In the rows, zero is written as 128.
Each named turn below is shown by a few rows before and after it. Which turns, in which order, take the first row of each later pair to the second? The first pair is answered.
E (before -> after):
[143 162 167  36  87 119  53  89 153  76  94  60 183 193 162 126 116 124] -> [146 154 200  65  87 133  76 102 142  57  66  90 136 205 171 180 116 155]
[133 137 153 126 157 151 130 127 129  95 138  94 129 137 127 157 119 150] -> [129 127 157 141 152 149 137 138 123 105 136 112 111 129 130 168 119 161]
[121 118 124 132 137 135 148 136 110 137 140 143  87 108 149 114 130 125] -> [120 119 117 127 137 132 146 132 116 142 147 137  98 104 148 101 131 117]
[138 127 181 132  86 119 105 100 124 116 137 148 143 120 129 118 102 142] -> [138 122 182 136  86 120 106 104 125 117 139 148 142 119 131 122 102 144]
U (before -> after):
[129 121 121 142 148 136 130 135 121 133 115 148 128 126 127 130 122 111] -> [129 123 120 139 148 134 129 136 120 129 118 147 130 125 124 126 120 108]
[ 72 128 108 117  66 112 101 125 158 180 138 117 124 132 162 124 124 139] -> [115 153 160 112 102 137 115 123 145  91  92 113 100 176 155 181 127 157]
[ 86 106 115 168  99 113 145 130 133 185 140 145  89 114 165 130 117 138] -> [151 144 164 143 152 143 153 120 120  73  94 122  96 166 137 168 124 130]
F (before -> after):
[ 89  85 115 150 133 119 148 151 127 152 172 149  97 129 153 151 174 173] -> [114  89 104 156 156 127 157 161 107 144 176 161 110 119 132 137 182 156]
[124 150 170  87 129 129 104  76 168  80 112  80 128 172 149 160 113 121] -> [127 138 184 115 134 138 123  88 150  74  97 107 101 169 150 187 120 142]
[136 125 106 130 144 109 143 129 109 143 146 145 136  96 104 100 142 111] -> [115 125 103 109 124 102 128 117 129 154 149 124 141 104 120  95 137 113]

Each pair is two turns apart.
[112 100  56 150  89 108 159 156 124 185 155 153 101  81 132 132 126 121] -> [145 111 104 165 119 129 183 162 103 125 111 172  67 111 126 188 129 143] => U E
[101 135 142 110  90 120 110 111 165 140 120 100 115 156 161 142 119 146] -> [107 111 139 157 101 127 138 141 134 155 121 155  89 133 156 156 128 158] => F E
[125 157  87 107  86 132 101 128 118 170 149 131 181 126 102 106 127 125] -> [103 140 120 132  64 138 114 135 121 174 124 158 130 135 131 161 122 168] => F F
[ 95 127 117 116  84 119 125 123 156 143 130 115 143 123 143 116 116 142] -> [123 119 130 160 114 136 160 151 117 126 111 164 116 115 126 145 126 155] => F F
[159 126 119 149 152 131 144 143  84 134 144 139 144  95 101 117 139 152] -> [164 135 116 133 155 129 138 139  89 127 145 120 163 100  96 105 138 141] => E E
[139 122 110 145 137 124 120 123 105 169 156 150 140  93 107  95 130 101] -> [113 135 120 108 110 118  96  99 144 165 150 104 147 114 131  96 119 109] => E F
[113 119 154 124 112 133 124 114 142 127 100 128  85 155 167 173 125 168] -> [ 96  99 122 138 101 121 124 124 138 179 128 145  93 122 166 144 131 161] => E E
[147 155 129 157 144 124 129 136 112 113 141 109 143 125 101 140 136 123] -> [118 137 114 157 119 114 118 134 125 153 155 108 143 107 115 125 133 126] => U F
[113 131 126 105 113 118 117 106 153 150 138 113 124 133 143 112 123 131] -> [134 126 152 132 131 133 141 124 132 123 113 142  90 142 137 152 125 149] => U F
[ 93  66 132 207 121 127 150 169 145 187 137 168  84 140 101 172 138 144] -> [ 91  78  85 159 122 108 117 144 164 210 182 117 152 124  86  91 137  90] => E E
[159 123 113 123 159 128 137 130 106 115 142 157 153 100  80 117 138 101] -> [ 98 122 123  80  97 110 102  96 164 145 141 110 152 119 132 123 118 126] => F F
[167 138 127 140 163 134 151 140 103 113 119 142 123 128  93 125 140 113] -> [164 150 129 111 158 127 135 122 125 103 118 109 140 145  97 116 138 106] => F E
[152 154 166 106 140 153 135 128 125  37  90 128 122 170 113 156 129 125] -> [153 146  97 102 147 135 123 133 116  95 144 125 180 119  83  66 137  70] => E U
[103 127 105 137 118 127 139 124 142 160 142 156 138 123 143  93 121 129] -> [104 132 105 128 117 125 132 117 147 156 143 148 146 126 141  89 117 126] => F E
[114  90 128 163 116 134 147 162 107 154 129 194 100 118 144 136 147 151] -> [147 112 159 150 143 148 150 154 101  91 104 182 102 150 131 157 149 148] => E U
[114 139 167 121 107 141 136 141 139 109 108 130  87 153 152 155  93 150] -> [166 148 143 132 159 149 145 155 102  87 124 143 123 132 104 113 110 103] => F F
[111 124 107 151 144 139 150 134 108 121 125 153 116 107 139 144 133 120] -> [108 136  89 124 141 131 133 119 121 129 140 121 144 105 135 113 132  98] => F F
[156 121 149 124 141 139 114 140 134  97 107 122 110 123 124 150 125 118] -> [165 118 132 131 148 138 120 145 120 105 115 133 122 109 113 133 126 104] => E F
[154 158  94 103 145 168 142 113 118 117 114 141  97 142  94 118 148 135] -> [131 162  90  80 120 159 123  98 144 129 120 113 104 150 110 109 137 137] => F F
[104 118 141 132  99 154 121 116 151 153 102 164 109  98 161 145 116 124] -> [122 117 124 149 121 155 128 128 130 160 115 181 124  81 137 121 123 105] => F E
[137 154 115 122 178 158 165 159 144 138 141 163 111  82 123  98 107 108] -> [146 156 132 121 184 166 168 161 140 118 128 164 101  93 120 116 107 118] => U U
[120 124 118 126 125 127 125 125 131 141 141 118 137 121 133 119 121 117] -> [128 136 130 114 133 130 122 118 137 121 132 110 139 131 133 130 123 117] => E E
[117 146 147  85 100 112 119 126 183 140 130  73 120 143 151 135 129 125] -> [152 132 166 144 137 133 162 162 129 115 105 140  78 132 129 175 141 143] => F F
[144 153 143  82 127 155 113 109 132  63 101  88 143 148 108 134 123 109] -> [122 137  94  88 114 137 105 115 132 126 142  98 171 103 101  76 126  84] => E U
[ 55 116 107 128  75 102 122 119 138 172 145 126 123 142 158 138 120 158] -> [ 66 111 124 149  84 113 138 133 121 163 129 151 101 145 157 164 123 174] => E F
[170 159 130  93 162 136 115 114 120  81 128 101 171 144 105 102 132  95] -> [109 146 163  88 103 130 104 100 165 104 107  91 123 162 160 154 113 151] => F F
[141 144 150 105 145 141 121 116 121  83  91 102 124 175 121 156 126 140] -> [151 151 144 104 155 138 119 115 118  80  98 100 134 172 112 144 128 131] => F F
[ 93 112 124 124 107 113  84  98 144 155 103 122 136 125 109 187 112 175] -> [110 124  99 106 120 109  70  89 143 152 124 101 173 118  88 146 115 140] => U U
[111 123 154 120  65 115  99 111 144 117 117  94 117 132 123 158 101 144] -> [135 111 159 157  88 125 125 133 116 112 109 137  98 124 106 176 108 152] => E F
[144 133 161  95 136 137 135 123 138  73  90 117 116 151 154 167 145 151] -> [170 123 143 128 167 144 156 150 101  83  99 157 117 124 125 153 157 138] => E F
[112 124  88 118 120 119 113 132 135 164 148 122 144 107 129 100 139 125] -> [101 116 110 141 107 124 126 143 135 165 128 147 110 114 145 140 135 157] => F F
[ 95 144 121 100  97 111 102 108 181 158 122  92 137 134 161 110 138 137] -> [123 162 138  88 125 124 102 104 177 111 109  79 142 154 146 119 141 129] => U U
[119 117  68  73 130 139  88 137  92 187 164  92 156 135 147  97 136  78] -> [164 145 138  75 168 165 111 132  80  88 104  91 118 190 140 176 136 106] => U U
[ 92 154 131 107 105 108 147 116 121  91  82 110  91 133 122 132 143 130] -> [108 160 113  99 122 108 142 112 115  88  94  99 116 127 103 102 148 106] => E U
[133  97 101  99 111 116 105  84 150 151 138 118 104 116 161 113 106 157] -> [130  87 102 120 114 115 115  97 142 158 136 140  89 107 157 124 109 163] => F E
[173 165 108 165 149 139 143 139 113  63 103 163 183 145 107 126 144 107] -> [102 139  65 160  87 109 117 133 146 164 145 154 190 108 141  85 135 114] => U F
[165 156  85 119 141 106 125 138 119 143 125 152 162 107  73  86 102 106] -> [103 149 112  99  78  95 107 113 170 173 111 126 129 131 133 124  84 153] => F F
[ 73 114 162 138  72 121 117 125 151 154 118 118 104 146 174 169 116 179] -> [137 142 189 126 127 143 126 128 127  67  89 108 117 178 142 183 126 162] => U E
[130 143 116 127 151 133 148 135 140 107 126 136 123 128 103 117 127 127] -> [125 147 120 112 145 132 142 131 146 104 122 125 127 136 106 117 124 129] => F E
[ 83 153  84 109  78 128 133 118 173 177 141 118 147 142 139  78 120 102] -> [106 180 121  86  93 142 129 100 181 112 110  89 144 184 139 110 117 106] => E E
[148 142 150 126 147 141 145 130 117 107 116 130 140 125 131 132 132 126] -> [152 141 138 125 150 137 140 130 113 113 124 130 151 117 127 116 132 115] => E F
[126 123 133 149 128 115 121 133 104 151 165 127 145  94 102 109 150 127] -> [106 116 153 158 110 117 128 131 110 154 150 134 113 105 122 144 146 157] => E U
[139 139 177 144 119 146 155 138 109  93 126 132 116 126 138 170 144 113] -> [153 145 151 136 133 140 149 134 103  96 148 122 151 113 117 127 150  82] => E U
[101 116 109 125  73 126 124 151 127 179 135 100  94 106 122 126 147 155] -> [122 132 145 119  89 138 130 145 128 120 102  91  77 139 120 166 146 171] => E U
[124 118  98 135 107 109 115 141 131 168 158 130 153 118 133  93 121 123] -> [161 123 132 162 141 133 144 160 100 114 121 159 119 136 119 142 128 141] => U F
[155 131 104 132 164 119 145 134  77 157 170 116 174  85  75 118 151 122] -> [111 107 112 158 117 113 148 140  90 200 164 140 128  75 111 152 142 169] => E U
[144 162 147  90 157 139 120 120 143  90 104  86 144 155 121 125 127 113] -> [106 147 117  85 126 122 104 116 162 154 135  80 157 129 138  95 122 110] => U E
[227 132 129 101 180 117 175 143  90 102 132 148 159 150 131 101 148 123] -> [158 139 131  49 112  93 132 102 162 138 140  83 167 171 186  99 129 143] => F F
[ 99 132 156 143  93 113 133 127 123 157 135 108  98 137 145 133 150 107] -> [129 133 148 161 123 123 148 145  94 142 136 133  99 128 120 126 159  94] => F F
[109 133 180 117 106 140 129 107 174  92 111 133 111 174 161 184 120 167] -> [ 82  99 149 159  85 134 139 129 157 159 136 178  96 132 164 171 119 174] => E E
[155 158 172 105 161 133 127 109 125  59 106 115 128 162 120 166 120 114] -> [132 118 162 164 144 137 157 140 101 116 108 183  83 128 135 189 123 143] => E E
[145 150 155 145 142 144 115 117 138 152 127 111 112 148 102 150 137 136] -> [129 146 142 137 127 135 107 111 148 170 141 100 128 144 105 133 133 132] => U F
[118 110 128 110 103 112 123  92 134 137 118 144 122 141 141 169 129 160] -> [147 130 131  96 130 119 123  83 129  97 114 130 140 154 121 161 132 143] => E U
[130 145 120 126 158 146 143 149 103 122 124 111 152 143 126 102 122 114] -> [116 151 132 111 141 144 135 136 123 116 115  96 146 156 141 113 116 123] => F E
[111 144 166 128 142 134 132 112 150  30 128 114 135 180 117 162 161 170] -> [105 149 122 101 137 119 108  97 163  56 165  84 184 159 102  97 160 130] => U E
[160 102 116 141 147 139 153 152 124 154 166 188  90 119 120 125  86 122] -> [173 121 101 107 159 135 134 135 130 141 180 151 134 125 107  89  86  91] => F E
[104 140 171 111  94 133 126  89 167  92 100  80 101 179 151 176 119 151] -> [ 64 116 120 115  63 112 111  92 177 172 142  86 119 135 159 125 117 139] => U U
[114 142 168 108  65 115 130  95 140 139 102  90  99 146 141 156 130 154] -> [109 141 132  97  60 105 113  93 145 170 132  76 130 123 134 106 131 127] => U U
[167 130  90 128 165 148 140 187 101 113 174 142 161  86  79 153 144  97] -> [ 98 136  94  72  91 127  97 144 172 147 181  73 166 108 139 154 123 117] => F F
[122 131 139 111 130 126 114 124 140 136 127 112 120 150 135 144 116 144] -> [137 137 133 105 139 128 113 121 136 128 133 107 133 152 125 130 119 133] => E U
[112 116 144 163 121 133 141 131 122 113 103 142  79 130 127 181 127 167] -> [159 135 102 141 169 131 133 132 100  98 135 123 146 113  77 104 137  98] => F F
[125  88 131 144 175 123 153 143 136 127 108 157  85 123 144 171 119 144] -> [134  85  97 145 188 116 146 150 126 147 135 159 116  98 123 125 125 113] => E F
[113 125 123 107 134 118 110 111 143 154 166 109 153 118 122  81 113 116] -> [145 138 167 103 160 137 125 111 137  86 125 110 128 157 115 134 114 135] => U U
[ 64 104 117 145  76 103 118 126 152 195 143 130  98 114 174 121 108 149] -> [119 123 174 160 125 132 147 137 122 104  92 149  61 153 156 188 118 170] => U E
[152 132 137 124 141 146 148 102 115  57 148 118 122 163 145 132 135 147] -> [143 136 134 113 135 141 140  95 124  63 154 104 132 165 148 118 133 142] => F F
[ 97  93  85 167 106 108 141 150 119 200 153 150 119  92 129 109 124 151] -> [110 109  67 142 118 102 127 139 127 191 169 122 157  94 116  72 126 121] => F E
[125 176 152 124  98 121 137  86 167 120 132  73 178 153 139 137 120  91] -> [100 144 161 176  74 123 161 113 156 160 124 128 119 138 161 178 119 135] => U F
[140 161 124  85 131 117 107 104 136  83 125  73 158 149 117  97 123  92] -> [139 159 159  97 129 127 120 106 139  62  95  89 123 168 130 146 119 122] => E F
[137 140 117 134  98 110 110 142 124 142 116 131 121 127 149 101 125 152] -> [154 149 118 121 117 111 107 136 124 121 113 117 136 137 138  93 126 139] => U U
[122 159 165 120 133 151 127 120 148 115 134 109  96 151 146 187 112 153] -> [135 145 150 156 149 157 148 145 115 130 139 153  86 125 129 180 119 149] => F E
[131 149  83  86 153 115  84 105 138 129 156  86 170 133  93  76 131  79] -> [105 158 138  70 126 123  80  88 171  99 115  64 129 175 130 143 117 126] => E F
[134 123 111 121 153 121 133 134 118 133 133 136 168 103 114 126 142 110] -> [107 109 115 135 131 117 135 137 123 159 131 149 145  98 134 139 140 131] => E U
[103 141 136 154 106 104  95 142 130 163 129 135 118 145 171 141 111 119] -> [139 142 129 180 142 115 113 164  93 144 132 164 121 134 140 136 123 103] => F F
[136 122 127 112 123 122 105  74 114 129  98 108 169 120 125 137 156 131] -> [119 107 132 136 107 125 112  83 107 155  94 136 143 110 136 156 152 155] => U F
[ 90 138 146 100  95 126 109 124 159 122 121 129 116 151 160 166 118 172] -> [ 88 138 109  83  98 114  93 121 162 148 155 109 155 131 147 113 122 137] => U U
[136 122 126 138  92 152  95 109 153 102 134 112 124 125 133 152 142 119] -> [139 114 127 157  91 157 108 120 143 110 132 131 111 119 136 162 145 126] => F E
[123 154 115 147  95 116 100 114 163 122 148 147 137 159 160 131 109 138] -> [133 158 126 150 104 125 105 115 156 104 134 150 130 166 157 143 111 144] => U E
[136 136 167 132 126 132 144 128 131  82  99 128  95 160 146 178 117 158] -> [166 125 135 166 159 137 163 159  91  96 120 168 110 124 109 145 131 133] => E F
[142 119 115 145 149 136 142 140  92 122 124 161 130 109 120 113 139 134] -> [140 126 105 131 149 132 131 133 100 120 132 146 149 105 118  94 139 120] => E E
[175 131 133  83 134 155 123 108 116  92 101 102 162 113 122 136 146  81] -> [173 131 143  80 130 158 123 105 118  88  95  99 154 121 131 148 145  89] => E F
[144 157 127 102 118 123 129 110 153 103 145  55 177 140 125 105 114 101] -> [151 152 171 130 122 142 154 123 140  69 110  86 123 159 135 171 113 143] => E E
[137  98 171 179 181 156 163 150  90  69  77 165 102 135 105 195 113 141] -> [163 124 117 131 207 144 130 128  97  66 120 110 190 121  68 100 119  64] => U E
[ 94 136 154 122 100  88 137 103 153 175 142 103 138 127 129 127 111 139] -> [129 125 167 166 134 106 169 134 109 154 126 152 108 117 104 154 118 148] => F F
[141 128 134 148 151 123 142 137 100 121 129 146 133 124 108 135 137 127] -> [146 140 127 128 150 117 130 124 111 116 134 124 156 127 105 121 137 115] => F E
[ 94 129 153  77 105 131  99 134 140 133 112 123 128 152 152 110  94 140] -> [108 118 169 106 118 142 118 150 116 121  95 158 100 149 152 137  98 157] => E F
[ 98 108 110 152 106 112 129 131 140 189 136 144 108 107 144 122 138 142] -> [108 132 102 109 112 107 106 108 156 166 146  99 146 121 133  90 137 114] => E E
[120 152 131  83 122 124  94 108 156 100 122  75 145 153 141 125 127 117] -> [126 134 161 132 130 140 130 134 130  89  91 129  92 156 146 182 130 155] => F F
[135 124 134 159 154 144 169 130 108 113 134 161 123  90 118 127 126 102] -> [141 140 126 123 154 139 153 111 123 101 141 127 154  99 114 102 126  81] => F E
[148 147 115 111 148 142 138 128 157 100 136 120 144 149 118 121 119 133] -> [138 143 127 114 135 144 138 125 164 103 126 123 127 155 135 142 116 152] => F E
[123 114 152 155 128 126 143 131 119 137 160  98 135 122 128 136 114  75] -> [124 113 156 167 128 132 151 132 116 134 157 107 129 121 129 145 114  79] => U F
[101 144 168  65 106  99 124  91 184 103  97  93 127 127 171 149  98 138] -> [159 128 175 131 164 124 175 134 119  71  76 168  97 110 127 174 119 142] => F F
[ 83 118 140 123  89  76  99 123 169 197 146 107 130 122 162 111 131 139] -> [109 124 190 144 111 101 127 136 147 142 100 134  82 151 162 180 135 174] => U E
[128 142 124  95 127 124 107  94 155  96 141  94 116 130 129 109 107 140] -> [133 136 147 115 136 132 126 106 141  80 123 116  89 137 132 142 111 162] => E F
[165 124  81 128 166 121 133 136 105 161 167 115 152 108  91  60 134  87] -> [150  98  99 180 156 129 160 162  87 181 148 169  96  99 106 109 134 130] => U F
[149 132 153 153 152 130 147 141 117  91 105 155 101 137 128 172 131 133] -> [160 130 115 158 168 121 147 149  99 115 136 160 134 108 106 121 137  99] => E F
[151 119 170 136 154 110 139 164 136 104  98 152 113 149 142 125 150 132] -> [159 118 143 137 167 108 135 170 124 120 117 154 136 130 125  94 153 111] => E F
[178 135 146 127 112 135 104 141 121  85 119 126 171 130  93 106 162 113] -> [144 113 119 141  83 122 101 148 126 148 146 142 169 101 106  84 159 116] => E U
[ 77  97  91 149  90 109 125 143 135 212 163 146 116  81 146 100 132 139] -> [102 142  95  82 112 107  93 107 162 154 159  67 171 116 131  73 130 102] => E E
[118 124 132 123 102 140 124 141 131  99  99 119  73 167 163 149 140 167] -> [ 95 114  84 118  89 120 106 144 139 160 145 113 110 127 160  83 139 135] => U U
[138 133  91 110 128 117 108 120 145 132 154  99 177 122 117  63 130  95] -> [161 153 144 103 144 133 119 111 143  63 107  88 150 164 120 120 128 121] => E E
[123 106 133 128 116 135 134 128 133 160 138 148 109  98 128 140 103 124] -> [143 116 150 131 134 146 143 132 122 127 120 149 104 114 116 156 107 125] => U E
[117 123 116 129 117 125 127 124 131 152 139 114 132 116 133 124 125 127] -> [139 136 127 118 136 134 128 118 125 115 125 108 140 129 120 127 128 120] => U U
[ 79 135 117 137  99 114  86 163  64 165 144 153 139 120 126 128 177 120] -> [122 157 139 133 138 127  97 166  46 103 122 151 142 142 104 145 181 113] => U F
[159  78 125 116 129 142 155 131 140 100 167 107 171 198  99  98 128 110] -> [122  72 147 112  92 138 149 123 166 113 153 101 139 211 133 133 116 147] => F F
[154 132 126 156 165 156 150 151  89 111 109 160 120 132 121 139 139 121] -> [151 126 105 157 163 148 145 151  89 129 125 161 134 117 114 116 144 108] => E U
[181 152 107 127 162 141 132 124 134  80 138 126 168  71  73  96 117 131] -> [125 127  82 136 114 119 121 126 156 151 165 131 158  47 101  80 112 147] => U E
[115 141 116 105 124 125 114  92 153 133 161  92 126 123 164 123 138 142] -> [117 142 125 106 121 129 118  92 155 129 155  95 121 129 166 132 132 150] => E U
[151 111 158 150 132 133 152 138 124 116  92 155 101 137 148 166 125 162] -> [127  93 114 162 115 119 148 149 120 175 127 166 120  99 144 118 130 144] => E E
[143 134 128 108 145 118 115 118 125  95 104  90 138 165 137 176 126 109] -> [102 105 116 133 104 108 121 127 131 155 113 121 111 141 165 184 122 135] => U U
[149 116 119 101 173 138 135 123 113 103 131 108 144 128 101 112 135 128] -> [149 110 131 115 171 146 147 131 104  98 117 125 125 133 105 136 134 145] => E E
[128  78 148 171 127 144 151 156  87 151 110 190 112 127 168 163 101 166] -> [137  91  94 134 141 129 125 143  89 175 161 151 187  99 137  70 109 101] => U U
[171 130 126 131 178 134 145 139 104  46 111 134 120 124  92 151 149 110] -> [167 139 131 108 170 130 131 123 118  35 109 108 132 135  99 147 145 110] => F E
[125 122 109 102 115 118 105 130 140 144 141 115 136 124 130 124 126 128] -> [123 123 131 106 111 120 110 129 144 131 126 117 120 135 140 148 125 142] => E F
[118 132 120 124 162 139 129 129 106 117 141 101 169 145 130  97 131  96] -> [ 98 135 142 112 137 139 122 118 130 109 126  85 153 166 153 123 123 120] => F E
[117 117 114 135 155 136 136 149 104 111 129 157 148 107 129 123 158 132] -> [119 123 112 126 158 136 130 146 107 109 133 147 160 107 127 110 159 125] => E E
[114 125 149 138 134 132 148 149 100 120 106 127  91 153 140 169 136 171] -> [120 152 121  85 138 121 113 119 125 114 130  69 150 161 129 114 136 127] => U F
[141 100 109 163 142  96 149 139  86 168 150 172 157  87  83  75 127 124] -> [ 83 101 115 122  86  78 117 107 141 198 155 126 158 104 125  78 109 143] => F F
[103 109 120 147 112 116 133 140 135 169 147 158 111 112 155 145 134 143] -> [134 114 105 152 142 119 138 149 109 156 157 166 131 101 127 120 141 115] => F F
[165 112 120 138 108 131 146 158  94 107 142 144 144 102 135  84 126 134] -> [134 116 120 110  77 120 123 137 129 124 147 113 149 115 162  80 116 140] => F F
